(in the rows, 128 means zero)
The rows of R fall into 4 groups, and each row is roughly a mix of its group's hidden directions.
R (96 x 10):
[[110 148 154 166 132 119 107 183 138 144]
 [ 92 164  94 150 103 124 143 143 121 164]
 [167  95 151 167 128 100 122 150 157 126]
 [183 110 150 141 114 158  97 119 146 144]
 [158 112 151  92 143  84 139  97 123 107]
 [148 129 166  66 141 124 118 101 135 121]
 [110 140 103 125 140 184 106 128  92 152]
 [138 143 121  93 106 133  64 138 147 133]
 [129 138 180 123 126 168 108 165 124 105]
 [156 108 138 127 135 103  68 116 154 108]
 [ 73 159 114 119 151 112 144 154 122 100]
 [132 148 113  77 120  93  85 116 145 129]
 [131 151 147  90 116 146  71 151 136 118]
 [149 121 181 166 148 115 133 138  96 111]
 [110 117 104 101  95 151  97 151 169 139]
 [158 142 182 146  88 113 115 110 126 134]
 [134 106 110 136 157 113 172  85  98 140]
 [133 129 134 126 138 104  57 122 154 113]
 [121 156 136  77 136 147  77 129 113 128]
 [119 155 143 138 149 114  72 148 165 121]
 [117 134  97  81 125  92 153 123 117  92]
 [165  82 104 107 153 139 109 146 153 114]
 [183  84 127 108 116 133 114 104 127 108]
 [128 117  92 113 111 144 192 112 130 143]
 [131 114 158 181 110 144 153 160 151 117]
 [121 109  96 131 123 181 128 149 165 102]
 [103 146 125 134 118 155 184 154 105 152]
 [153  98 156 159 128 182 133 141 110 124]
 [169  97 161 157 124 145  97 133 147 150]
 [149 128 126 111  97 153  73 161 143 120]
 [138 121 184 148 105  79 122 134 126 123]
 [105 130  86 145 149 128 155  92 106 163]
 [160 108 171 116 118 126 133 159 132  81]
 [130 138 139 174 123 111 176 135  88 134]
 [101 148 121 151 116 124 117 181 160 159]
 [158  85 157 152 129  99  89 133 118 122]
 [ 73 145  92 114 145 115 161 129 109 122]
 [ 85 152  82 105 121 137 155 113 142 148]
 [138 142 160 135 157 112  72 137 156 111]
 [126  77 121 101  99 129  89 145 155 130]
 [ 75 174 125 147 140 122 153 134 108 141]
 [169  81 158  99 132 139 116 111 130 105]
 [124 123 140  99 125 124  69 144 172 126]
 [114 133  87 139  90 162 166 134 117 151]
 [125 145 115  77 145  85 114  92 122 131]
 [149  93 106 144 133  94 180 113 119 115]
 [ 82 185 124 142 127 154 141 122 113 137]
 [122 158 141  91 116 135  67 137 145 133]
 [122 145 169 180 145 104 132 150 102 125]
 [176  89 159 116 126 144  97 144 136 112]
 [157 120 160 113 107 157  87 161 137 107]
 [122 154 185 148 118  99 112 152 134 104]
 [174  98 157 138  94 112 122 100 126 151]
 [104 191 109 109 119 153 141 114 115 112]
 [128 140 146  90 157 159 100 101  90 140]
 [ 83 184 126 146 134 161 134 130 119 135]
 [177  84 130 113 134 132 144 124  97  99]
 [ 92 153  85 120 119 126 170 101 118 142]
 [109 112  85 109 122 113 167  95 103 149]
 [ 97 143  84 120 129 148 160  98 104 153]
 [112 167 105 117 103 144 171 117 110 161]
 [156  85 161 123 129 104  81 128 131 119]
 [105 124  98 155 153 139 167 101  99 155]
 [ 92 151 101  95 130  97 159 127 111  99]
 [121 124 117 165 100 164 128 182 138 119]
 [ 92 164 142 151 126 132 110 179 126 149]
 [110 144 130 142 166  90 169 113  95 118]
 [125 143 158 117 183 104 109 123 146  94]
 [ 82 158 123 152 136 174 127 146 115 149]
 [154 112 137 113 139 110  74  94 132  98]
 [144 105 159 159 128 184 137 148 109 122]
 [103 113  84 107  92 159 160 136 135 141]
 [ 82 184 132 148 124 150 140 121 112 139]
 [133 131 148 126 126 132  60 165 145 128]
 [152 105 174 137 169 114 133 104 127  98]
 [137 103 110 126 132 162 186 113 109 106]
 [ 95 186 138 148 137 166 120 141 129 126]
 [130 179 160 121 154  95 136 104 106 139]
 [105 139  94 112 114 148 185 112 111 143]
 [ 85 156 126 165 140 164 134 127 118 162]
 [ 96 151 138 158 124 182 114 156 128 145]
 [164 126 165 155  94 140 115 100 126 161]
 [162  97 155 151 141 102  98 140 165 118]
 [ 83 155  95 135 136 154 153 111 108 155]
 [133 114 155 162 151 118 191 130 130 129]
 [132 141 100 141  93 106  69 145 135 139]
 [168  89 131 100 137 134 135  84 128 101]
 [ 92 164 134 151 123 127 108 178 133 151]
 [151 104 110 163  90 153 109 158 153 135]
 [157  93 155  87 149 137 136 103 129  96]
 [118 137 141  75 112 110  85 129 155 149]
 [ 99 169  90 129 111 158 164 133 131 147]
 [171 108 163 121 133 147  84 127 150 108]
 [155 101 162 138 126  97  73 133 129 131]
 [118 125 126 114 112 134  70 153 174 132]
 [142  86 139 108 105 127  74 142 155 129]]

In each list below, four rows fit none of the groups, and each other row fits one group, some only roughly. Which are they? Name them in the order they come.
    K_584: [ 94 159 115 138 122 166 166 141 106 155]
    K_923: [119 143 146 154 155  92  76 147 145 121]
    K_277: [147 139 190 154 109 121  97 142 140 119]
    K_893: [160  99 148  99 145 166 135 114 144  90]
    K_859: [163 100 144 150 114 120 101 169 163 136]
    K_903: [147  88 124 120 110 171 149 113  89 110]
    K_336: [119 109  88 135 107 148 179 131 105 154]
    K_318: [172 114 172 138 122 125  92 149 153 112]
    K_792: [121 181 118  89 126 171 117 144 132 125]
    K_966: [163  84 136 103 126 162 115 121 151  97]

K_584; K_903; K_336; K_792
    K_868: [ 85 139 118 126 142  66 144 128 111 135]
    K_604: [ 84 157  94 109 114 152 139 151 143 157]
    K_461: [105 119  91 112  77 149 133 138 131 164]
    K_822: [152 112  78 116  97 107 127  85 128 128]
    K_558: [134 122 133 178 164 112 162 142 100 108]
    K_600: [151 102  85 109 137  94 159 108 107 111]
    K_329: [133 122 128 157 125 128 202 138 117 140]
    K_594: [124 135 141 107 124 113  58 111 152 124]
    K_260: [135 121 174 155 142 181 115 119 123 150]
    K_35: [178  88 121 112 143 162 118 108 143 115]
    K_797: [126 112  91 121 114 135 158  84 104 166]
    K_951: [144 110 135 180 141 106 154 124  83 120]
    K_958: [108 151 123 144 117 107  72 164 148 140]
    K_529: [106 126 107 153 138 123 179 102  96 156]
    K_462: [113 138  65 110  90 131 129 125 142 151]

K_558; K_594; K_35; K_529
    K_54: [159 106 162 144 156  82 113 129 123 101]
    K_692: [175  76  95 139 112 121 146 130 124 120]
    K_185: [133 126 138 140 133 131  68 155 171 110]
    K_974: [169  98 150 124 144  97  96 141 159 110]
    K_733: [ 95 140  63 137 131 128 140 118 116 157]
    K_740: [106 145 106 127 106 132 156  85  97 166]
    K_669: [ 94 153  78  91 116 137 124 101 132 137]
    K_770: [107 164 148 131 169 113  84 104 141 126]
    K_910: [153  87 123 142 133 160 166 137  92 109]
    K_224: [113 143  97 133 134 185 140 104 118 163]
    K_75: [ 89 120 151 176 158 128 122 161 132 146]
    K_309: [162 122 128  80 118 113 120  90 142  94]

K_54; K_974; K_770; K_309
    K_379: [113 129 105 150 145  79 138  94  99 154]
    K_780: [124 110 121 164 138 180 156 142  93 131]
    K_241: [128 150 141 163 179 116 153 119 109  95]
    K_828: [ 94 172  96 150 116 137 119 158 153 145]
    K_345: [144 115 167 164 145  77 105 132 135 132]
    K_180: [ 87 142  97 147 152 147 167 128  96 137]
    K_716: [173  87 107  89 127 108 127 124 138 104]
    K_162: [135 140  90  91 101 135 155  84 110 134]
    K_967: [134 109 164 138 120 115  72 131 164 145]
    K_33: [ 95 180 121 119 142 124 166 108 100 123]

K_379; K_345; K_967; K_33
    K_593: [129 107 124 157 133  99 187 142 123  98]
    K_837: [109 145  95 133 133 110 173  89 105 151]
    K_440: [129 120 140 132 143 139 190 101  95 148]
    K_640: [131 118  82 108 102 140 178 103 127 142]
    K_231: [127 112  92 127 152 112 176 102  91 126]
    K_319: [126 129 118 157 136 101 185  95 102 124]
    K_425: [ 97 136  96  93 117 176 132 148 154 131]
    K_133: [ 94 160 117 166 122 143 144 176 124 140]
    K_100: [167  97 127  96 101  86 137 107 123 115]
    K_502: [ 87 169 157 127 145 165 112 126 114 146]

K_837; K_440; K_425; K_133
    K_375: [170 108 141 127 149 165 157 106 117  94]
    K_148: [144 120 154 165 119 126 185 148 105 135]
    K_545: [116 144 161 144 102 155 106 172 161 119]
    K_265: [ 92 152 106 104 163 116 153 107  90 130]
    K_121: [174  83 146 113 138 134 135 111 139  89]
    K_348: [102 141 108 104 115 130 175  91  94 131]
    K_993: [144 118  80  98 132  91 131  90 119 143]
    K_771: [133 139 136 131 143  98 178  99  83 133]
    K_234: [167  96 150 112 138  89 120 135 149  92]
    K_973: [ 88 148  76 155 120 137 122 143 131 158]
    K_152: [139 106 116 117 119 158 197 121 121 131]
    K_698: [ 91 178 129 163 146 148 146 152 131 126]

K_121; K_348; K_234; K_698
    K_955: [ 89 156 124 145 127 177 141 146 112 159]
    K_487: [134 131 137 109 146  87  67 120 146 116]
    K_141: [ 85 162 112 110 137 141 164 101  98 132]
    K_674: [113 157 126 107 116  80 101 113 169 141]
    K_398: [141 136 163 121 179 131 109  92 139  99]
    K_684: [ 94 140  97 129 120 139 160  94 100 165]
    K_10: [122 136 113 165 120 104 187 111 106 135]
    K_554: [ 81 171  99 132 125 153 139 137 141 157]
    K_708: [ 91 162 172 140 137 164 124 155 128 125]
    K_381: [158  93 142 121 147 112 102 165 155  98]

K_955; K_487; K_398; K_554
    K_969: [109 122  76 146 128 118 180 137 111 120]
    K_585: [101 156 186 126 144 127  89 121 136 128]
    K_207: [103 144 100 131 140 104 168  77 119 124]
    K_416: [112 153 161 160 127  84 119 169 125 136]
    K_838: [169 116 164 136 133 135  91 159 156 107]
    K_703: [131  99 108 108 145 139 158  75  97 120]
    K_443: [ 98 145 136 132 163 103 159  81 115 111]
    K_589: [158 137 159 159 109 165  97 112 138 156]
    K_598: [149 116 121 101 139  74 136  81 129 136]
    K_971: [ 94 142  91 160  99 109 139 152 117 158]
    K_73: [165  64 139 118 100 134 121 121 115 127]
    K_571: [ 86 175 108 151 162 128 137 104 132 116]

K_585; K_416; K_703; K_571
    K_531: [ 87 158 106  96 116 168 142 139 112 148]
    K_851: [107 155  93 179 118 155 150 146 126 136]
    K_340: [140 119 175 133 173 101 132 125 129  90]
    K_936: [114 130  74 117 123 119 173 112 116  96]
    K_644: [111 130  80 123 150 104 151  89 109 154]
    K_498: [115 145  90 153  91 122 167 143 109 156]
    K_135: [155 100 181 125 143 162 154 145 119 124]
    K_901: [155 122 188 144 125 117  90 151 125 121]
    K_537: [127 155 148 151 168 109  86 146 152 105]
    K_543: [ 91 140 139 126 174  78 137 126 120 112]
    K_166: [ 80 172 110 113 142 139 107 118 118 158]
    K_246: [112 119 114 188 150  98 145 140 102 118]
    K_120: [ 90 132 109 167 138 140 148 169 109 155]

K_340; K_936; K_901; K_120
    K_190: [100 156 138 174 126 107 146 170 128 147]
    K_242: [162  89 117 133 129 100 169 136 116  92]
    K_557: [118 157 158 116 104 121  85 149 172 130]
    K_298: [ 90 137 107 152 131 122 170 161  95 111]
    K_419: [140  85 139 102 118  92  91 150 148 111]
    K_798: [ 94 180 119  98 109 156 125 118 109 145]
    K_582: [118 145 148 154 159 158  97 171 151 116]
    K_220: [143 132 171 125 109 156  94 166 147 105]
    K_891: [132 101 115 169 136 151 181 141 105 116]
    K_929: [162 146 144 124 125 193 122 122 151 116]
    K_354: [170  89 124 119 125 113 165 101 121  98]
    K_841: [145 125 179 166 134 128 118 168 103 125]
    K_870: [122 126 111 177  94 133 121 166 164 135]

K_298; K_419; K_798; K_354
    K_252: [161 112 127 121 122  90  86 135 172 121]
    K_533: [163  87 161 127 114  82 116 137 137 120]
    K_631: [110 146  92 139 125 161 186 137 125 136]
    K_814: [175  66 133 108 133 120 132 126 130 116]
    K_984: [127 109 116 168 124 178 152 159 105 123]
    K_892: [ 69 175 129 117 145 146 131 136 112 138]
    K_399: [161 101 138 139 131 158 178 143 121  96]
    K_481: [147 103 176 148 128  91 107 156 142 113]
    K_815: [140  99  85 152 126 153 159 155 100 111]
    K_115: [ 88 176 155 107 129 135  92 137 143 138]
    K_920: [130 133 178 166 162 100 106 136 135 112]
    K_136: [ 95 137  67 138 126 118 161 148 115 123]

K_252; K_631; K_814; K_399
